R: 3 groups of rows, each row roughly a mix of its group's hidden directions; some rows fit no group:
R (108 x 11):
[[ 13  18  -4  34 -54   7  28  15   7 -22  12]
 [ 20 -32 -13   0  53   1  10 -40   0   9  10]
 [ -7  11  57 -16 -30  34   4   1  15 -15  -4]
 [-15  29  -8  -6  11 -21  26  -7 -29  15 -53]
 [ 32 -17   8 -28 -12 -35 -10  -7 -44 -13  23]
 [ -1  12  29   8  -2 -58 -20  11  -6  35  12]
 [ -1 -18   9 -28  13 -20  10   0  62  18 -14]
 [  1  34  45 -33 -36  -7   4 -11  16  16  -3]
 [ 42   0 -23  28  29 -18   6 -21  37  -3  13]
 [ 29 -33   8  21 -33 -16 -31   7  27   4 -26]
 [-14  36  10 -50   4   4  29  -1 -28  21  10]
 [  5 -35 -16   1  21  20  25 -10 -25  17 -48]
 [ -9 -23 -25  36  -5  -3 -30   3  18 -20 -46]
 [ 40 -16  -5  20  39  31   1 -26  -3  20 -21]
 [  9  -7  20  17 -40  57   7   0  21   2  13]
 [ 27  -2  -9  -7  67 -12  -9  -2 -20  -8 -15]
 [-42 -10  -1   0 -22 -32  26 -17   8 -37  22]
 [-29  -6 -11  34   8  29 -26  28 -12  -9  39]
 [  2  34  10  -9  -9 -32  22  48 -24  22   1]
 [ 17  22 -22   1 -33 -21  26 -12  26  44  -6]
 [ 20 -35 -20   2   0  17   9 -24  24 -49  20]
 [ 19  -7 -22   4 -46 -22  10  35  19  29 -18]
 [  0 -41   6  53 -20   6 -33  -4   2  15   3]
 [-17  17  -1  27 -29 -28  31 -13  38  -5 -27]
 [-14  18 -34 -34 -36   6   5  33 -29 -16  -3]
 [-36 -26  17  -5 -22  -3   0 -33  13 -32  36]
 [  2   8  -2 -21 -26 -29 -30 -17 -37  18  38]
 [-18  -4  49   5 -18  21 -37 -18  32  -7  -4]
 [ 11 -41 -41  12 -16 -22  21   2  33  19   7]
 [ 16  23   7  27 -25  35 -13   7  29  -5  43]
 [-22  49 -16  -8  23 -38 -23  -9 -10  21   5]
 [  6  24 -23 -28 -33 -46 -10  23 -12  20   3]
 [ 14 -11 -22   9 -29  10 -29  51  -5 -15  27]
 [-22 -17  -4  13 -11  -3  -9  -6   6   4 -71]
 [ 25 -30   0 -36   8 -22  -1  37  37 -11  -9]
 [-28 -27  24   7   5  18  17 -30 -18   6  48]
 [-30 -13  30 -14 -19 -31   7 -34   5 -38  11]
 [-43 -20  29   7  -8  -2   7 -45  29  -7 -14]
 [ -5 -26  -3 -13 -10  38 -16 -54  22 -15   5]
 [ -7   4  10  18 -10  -3 -32  57 -25 -28  10]
 [ 32  15  16  16  30  26 -15  14  36 -26  24]
 [ -8  30  -3  35   7   4  29  22 -14 -39 -31]
 [-23   4  -4  -7 -35  18   8  51 -12  20  30]
 [ -5  -3  -9  -4   0  22  51 -25 -31  11  36]
 [-20 -15 -11  41 -20  42   7  17  33 -12  13]
 [-24 -11  15 -29  58   0  -9 -14   1 -31   1]
 [ -3  31   7  -2 -35 -26 -15  19  41 -24  24]
 [ -4   6  50 -30  -2  13  39  15 -17 -23 -14]
 [-38  31   6  29   8  26  10  17  38 -15 -17]
 [-10  17  -6   6  31 -26  44 -33   6   2 -33]
 [ 36   6 -20  24   2  21  14 -31  29 -13  36]
 [  2 -25   4  35  25  19   6   2   7 -58  -1]
 [ -3   2 -38  18 -16 -32   6  42  -4 -36  10]
 [-41  17  11 -17  -4 -16  12  13 -28 -40  30]
 [-20 -19 -10 -23 -35  47   2 -36 -11  -7   0]
 [ 40  -4 -10 -55  -9   0  -7 -32   2 -13  16]
 [ 46  12   5 -16  37  38  12  11 -13  -4 -22]
 [ 14   0 -24 -16  53 -40 -16 -10 -19  12  -4]
 [-44  15   2 -25 -20 -36  13 -13 -14 -19  30]
 [  7  31 -42  33   0  18  -3 -10  13  42  10]
 [ 17  20   5 -25  42 -20  -6 -15 -41  10 -27]
 [  1  31   2 -37  34  23  -2  -4 -37 -15  26]
 [-20  -3   1  28 -38  50 -14  -6   1 -18 -25]
 [-38 -19  -7 -20  -2  13 -26 -19  16 -48  17]
 [  9   0 -21  46  25 -34 -21  -9  11   1 -34]
 [ 32  10 -24 -37 -21 -43   6 -19  10  12 -16]
 [ 27  28 -27 -21  28  11  25  -7   2  -7 -44]
 [ 25  -6  30 -21   2  18 -25 -41  36  12  13]
 [ -4  30  16 -13  52   3  -8 -37 -22  14 -12]
 [-30   7 -36  24 -39 -37   8  10  -7  -3  19]
 [ 47 -23 -13  15  28  25  -2  -8  15 -36 -15]
 [ -4   8  21  24  26 -34  25  30 -23  18  30]
 [-23  32  19 -22 -12 -32 -32  11 -32  21   9]
 [ -9 -14 -23  66 -11  -9   6  10   5  -4 -28]
 [ 20  26  16   9 -39  21   8  -6 -52  -8   1]
 [ 33   8 -26  14 -35   6  12 -17 -41  29   6]
 [ 48   4 -16  31  17  16 -12   9   6 -20  39]
 [-30 -10 -11  14  21   0  38 -28   9 -44  15]
 [-28 -16  24  10  26  13   4 -55   7 -24  10]
 [  6   2 -45   6  19  -6 -21  41 -18 -36   4]
 [ 47  20  24 -19  11  23 -17 -18  22  28  16]
 [-24   6  32 -14 -16  -1  24 -16  -1  28 -51]
 [ -1  26  20  30  -6  19   5  26   7 -55  12]
 [ -3 -28  -4  25   8  22 -47  -5  12 -33  30]
 [ 12  12  33 -12 -37  -7 -17 -14  37  26 -28]
 [-14 -20 -21  42  37 -27  34  -2 -13   1 -10]
 [ 21   8 -35  33  14  12 -11  -2 -53  -7  14]
 [  7 -21 -42   9  37 -44   8   9 -17 -12 -11]
 [ 14  20  10 -17 -24 -17 -17  23  -7  55 -23]
 [-23  -2  37 -17  14  36  29 -36   3  23   0]
 [  0   4 -26 -11 -41 -26  42  35   9   3  -4]
 [-34  -1 -28  23   6  -1  38  20 -40 -12 -14]
 [ -1 -45  -4  16  37  -6   5 -42   2  17 -22]
 [ 28  33   4  24 -16 -15  -5  54  -9  18  -2]
 [  8 -40 -23   9  33 -38 -17 -21  22  -7  16]
 [-40  33  45 -19 -21  20  -4  -6  -6   4 -18]
 [ -2 -24  -1  26  -8  23  -1  22  50 -26  29]
 [-48 -13  24 -15   6  35  -1  -7 -11  12 -38]
 [  2   2 -32 -14 -20  22  17  44  -9 -17  39]
 [  3  28 -16  12 -43  44   1  26 -18 -11 -16]
 [-35  -8  25 -15 -50 -26  23  16   2 -11   9]
 [-14  19   4 -28  18  -4  -5 -25 -32  39 -37]
 [-28 -39 -33  29  21  15  17  13  -7 -14 -27]
 [-35   3  -6  43 -19 -33   4  14  26 -29   6]
 [  9 -31 -12  -2  55 -12  22 -35  -8  13   5]
 [ -9  12 -44  29  -7  -6  18  52  -1  10   4]
 [-27 -23   4  15  10 -11 -39  45 -31 -11   5]
 [-14 -18  38  18  14  21  22  -8 -39  36   4]]
one row of each group, then the others: which group is each in?
[-12   9 -39  23  -3  18  13  27   6  52   7] | <65>
[-23  -3  35 -19   8  29  25 -17 -33  13  32] | <38>
[-17 -16   5  11 -37  50  -4  -6  28  25  15] | <40>

[ 34   5 -40  42  30   3   1  11 -12 -18  13] | <40>
[  0   8 -23  36 -13 -30 -14  34   7  36 -24] | <65>
[ 28 -41  27 -41 -13  -2  18 -15  -5  13 -23] | <40>
[-29  17   0 -57 -16 -19  33   0 -14  -1   1] | <38>
[ 26   2  15 -58   6 -16 -24  -9  16  16  25] | <38>
[-11  -7 -44  21  34 -33  30  11 -14 -18  -5] | <38>
[  6 -17   2 -30  51  -3 -24 -14  30  29  -2] | <40>
[-28  -5 -26  -3  11  24  15  -6 -18 -46  38] | <38>
[ -1  -8 -37  -3  -1  17 -37 -24   4  12  49] | <65>
[ -9 -21  -6  35  -1  42  18  41   7 -21  13] | <65>
[ -3 -30 -12  24  56   5 -13  -9  -5 -25  25] | <38>
